500 stands for zero in the data rows.
Every row has a hidden score. How much higher is the second row's score than the first row's in each pair? 20 means about the same, 40 much higher and 0 much lower. The score is a weighted sum of the row's numbers plus the product of two more (or one squared), each taken from its middle value.
array([519, 392, 499, 621, 570, 578, 480, 595, 688, 567])
array([544, 436, 483, 527, 451, 533, 637, 564, 645, 607]) -> 28
array([658, 537, 487, 606, 544, 509, 592, 525, 674, 474])
array([484, 465, 567, 511, 477, 528, 606, 682, 612, 619]) -> 16
array([593, 523, 513, 455, 468, 565, 550, 483, 689, 578])
array([557, 458, 445, 526, 491, 472, 588, 612, 596, 545]) -> 21
array([702, 495, 605, 613, 396, 630, 530, 570, 642, 563])
array([645, 577, 634, 633, 573, 511, 529, 559, 655, 546]) -> 15
array([640, 467, 567, 526, 537, 540, 543, 620, 557, 632])
array([557, 580, 589, 495, 506, 506, 486, 570, 585, 583]) -> 14
array([587, 630, 560, 623, 365, 466, 568, 416, 586, 540])
array([572, 626, 695, 640, 409, 458, 440, 589, 565, 551]) -> 19
array([499, 523, 519, 566, 345, 538, 445, 671, 545, 606])
array([456, 538, 599, 438, 375, 583, 541, 637, 599, 555]) -> 28
array([669, 550, 498, 509, 430, 560, 623, 512, 513, 602])
array([478, 541, 511, 521, 392, 444, 579, 600, 672, 554]) -> 11
array([484, 572, 705, 429, 538, 607, 557, 590, 584, 577])
array([528, 618, 526, 426, 601, 477, 467, 513, 517, 586]) -> 13
array([561, 609, 626, 504, 401, 488, 584, 489, 738, 569])
array([597, 502, 540, 628, 441, 482, 565, 501, 587, 654]) -> 14
array([465, 538, 404, 476, 540, 590, 653, 494, 471, 416])
array([371, 454, 434, 404, 433, 572, 518, 395, 523, 356]) -> 13
array([446, 555, 445, 422, 447, 544, 458, 469, 452, 570])
array([478, 646, 413, 429, 431, 480, 508, 594, 422, 399]) -> 25
array([401, 568, 390, 359, 427, 398, 530, 504, 338, 488])
array([379, 512, 353, 406, 501, 444, 619, 390, 387, 566]) -> 13
array([399, 495, 373, 362, 435, 412, 415, 389, 391, 554])
array([367, 576, 439, 320, 393, 482, 485, 516, 376, 407]) -> 29
array([471, 553, 553, 356, 433, 455, 589, 376, 475, 398])
array([376, 400, 382, 406, 380, 481, 449, 405, 521, 411]) -> 9
array([441, 476, 464, 354, 480, 530, 455, 531, 497, 509])
array([337, 439, 398, 360, 463, 459, 627, 348, 403, 451]) -> 13
array([410, 392, 409, 493, 397, 641, 499, 472, 498, 453])
array([356, 580, 398, 376, 550, 478, 558, 423, 557, 544]) -> 12
array([358, 439, 358, 403, 586, 586, 571, 398, 504, 563])
array([446, 434, 473, 358, 453, 496, 508, 476, 611, 437]) -> 26
array([513, 417, 350, 389, 652, 500, 445, 465, 490, 526])
array([342, 383, 439, 529, 584, 609, 592, 470, 623, 518]) -> 11
array([346, 586, 348, 469, 468, 736, 578, 497, 633, 543])
array([446, 354, 407, 553, 555, 609, 633, 510, 505, 497]) -> 28
array([368, 388, 368, 484, 482, 599, 590, 656, 514, 607])
array([376, 423, 395, 570, 581, 615, 491, 666, 551, 592]) -> 16
array([434, 438, 413, 552, 475, 536, 597, 644, 495, 665])
array([459, 396, 489, 403, 533, 603, 561, 613, 511, 591]) -> 30
array([484, 431, 434, 525, 467, 597, 566, 630, 627, 520])
array([446, 454, 385, 601, 600, 535, 634, 626, 498, 543]) -> 18
array([538, 537, 437, 555, 580, 659, 529, 679, 492, 590])
array([460, 412, 459, 490, 461, 663, 488, 641, 481, 660]) -> 17
array([463, 628, 385, 433, 393, 655, 563, 680, 520, 694])
array([482, 465, 387, 469, 357, 644, 655, 636, 471, 676]) -> 23
array([423, 657, 476, 479, 443, 584, 503, 575, 700, 689])
array([569, 574, 389, 428, 388, 643, 565, 617, 515, 652]) -> 36
array([444, 678, 466, 369, 340, 522, 658, 603, 593, 652])
array([444, 675, 437, 328, 341, 731, 520, 567, 520, 679]) -> 27
array([494, 628, 472, 465, 305, 546, 596, 648, 611, 710])
array([409, 603, 393, 359, 432, 676, 513, 503, 588, 665]) -> 21
array([613, 660, 487, 407, 416, 546, 571, 597, 628, 599])
array([402, 625, 443, 436, 300, 558, 485, 589, 628, 589]) -> 7
array([524, 675, 399, 653, 380, 582, 437, 683, 597, 626])
array([544, 662, 408, 541, 319, 430, 453, 672, 578, 643]) -> 20
array([496, 438, 513, 579, 496, 702, 550, 596, 667, 619])
array([472, 396, 571, 682, 359, 622, 519, 604, 643, 632]) -> 16
array([624, 658, 646, 743, 412, 531, 547, 743, 650, 594])
array([746, 406, 651, 669, 562, 582, 569, 589, 637, 496]) -> 30
array([610, 559, 572, 610, 561, 641, 604, 677, 627, 616])
array([465, 418, 594, 595, 659, 596, 481, 474, 621, 568]) -> 6
array([335, 371, 510, 405, 602, 653, 592, 447, 709, 570])
array([383, 417, 410, 398, 650, 417, 461, 354, 635, 422]) -> 14
array([396, 370, 463, 341, 604, 445, 447, 364, 636, 368])
array([306, 412, 527, 662, 563, 504, 444, 421, 577, 412]) -> 9
array([347, 380, 470, 385, 665, 619, 484, 392, 657, 492])
array([499, 440, 470, 384, 535, 527, 631, 478, 644, 357]) -> 34
array([464, 392, 483, 441, 553, 580, 510, 427, 615, 406])
array([459, 364, 455, 451, 620, 527, 434, 476, 652, 485]) -> 14
array([588, 362, 606, 469, 657, 461, 445, 545, 637, 539])
array([573, 542, 589, 591, 503, 512, 452, 519, 646, 613]) -> 12
array([628, 429, 557, 478, 574, 553, 502, 583, 573, 670])
array([588, 725, 507, 556, 416, 680, 555, 569, 574, 537]) -> 21
array([668, 650, 459, 515, 384, 455, 570, 575, 622, 506])
array([466, 672, 469, 464, 496, 461, 558, 440, 630, 606]) -> 6
array([394, 538, 508, 431, 492, 530, 521, 615, 612, 621])
array([517, 613, 474, 542, 474, 536, 645, 642, 641, 566]) -> 30
array([614, 527, 535, 616, 414, 581, 617, 566, 555, 631])
array([434, 561, 360, 537, 331, 509, 568, 497, 578, 559]) -> 5
array([528, 671, 468, 383, 382, 634, 626, 596, 684, 545])
array([544, 529, 414, 514, 366, 625, 564, 557, 556, 637]) -> 12
array([473, 594, 406, 354, 381, 504, 542, 641, 609, 667])
array([464, 437, 405, 419, 347, 487, 537, 672, 560, 459]) -> 26
array([411, 583, 338, 323, 392, 635, 586, 544, 627, 623])
array([441, 504, 433, 332, 336, 733, 557, 518, 563, 632]) -> 27
array([437, 677, 398, 491, 382, 644, 577, 530, 561, 612])
array([444, 593, 425, 554, 378, 588, 483, 589, 634, 604]) -> 15
array([405, 492, 362, 396, 472, 650, 589, 560, 563, 555])
array([376, 540, 423, 605, 410, 495, 694, 516, 553, 592]) -> 17
array([381, 414, 402, 348, 381, 716, 578, 419, 565, 703])
array([444, 567, 585, 532, 377, 533, 642, 572, 540, 580]) -> 26
array([344, 564, 384, 399, 521, 562, 696, 550, 527, 461])
array([382, 434, 355, 326, 584, 567, 543, 456, 522, 384]) -> 21
array([369, 596, 415, 350, 435, 629, 638, 415, 613, 559])
array([357, 463, 384, 593, 617, 532, 606, 459, 616, 479]) -> 15
array([415, 420, 384, 411, 400, 437, 585, 606, 573, 620])
array([408, 485, 430, 375, 351, 602, 574, 528, 512, 512]) -> 29
array([338, 362, 493, 363, 358, 488, 642, 523, 546, 425])
array([454, 382, 433, 353, 714, 618, 668, 554, 547, 479]) -> 27
array([356, 345, 331, 294, 439, 606, 624, 408, 575, 415])
array([318, 381, 349, 326, 430, 607, 656, 342, 558, 384]) -> 19
array([302, 418, 326, 416, 498, 656, 603, 409, 596, 409])
array([324, 407, 311, 386, 407, 637, 656, 545, 652, 418]) -> 25
array([286, 389, 336, 290, 438, 582, 638, 417, 701, 451])
array([289, 318, 314, 282, 465, 684, 692, 571, 672, 655]) -> 22
array([273, 323, 383, 288, 302, 672, 680, 582, 669, 374])
array([330, 315, 295, 269, 318, 648, 658, 606, 690, 342]) -> 20
array([264, 311, 354, 259, 401, 684, 676, 438, 694, 334])
array([332, 651, 396, 292, 322, 684, 694, 509, 719, 370]) -> 22
array([290, 384, 333, 289, 389, 642, 638, 528, 675, 402])
array([276, 366, 329, 327, 382, 634, 638, 736, 716, 394]) -> 23
array([322, 392, 347, 421, 320, 613, 698, 483, 667, 447])
array([293, 339, 282, 309, 331, 648, 676, 479, 690, 347]) -> 21
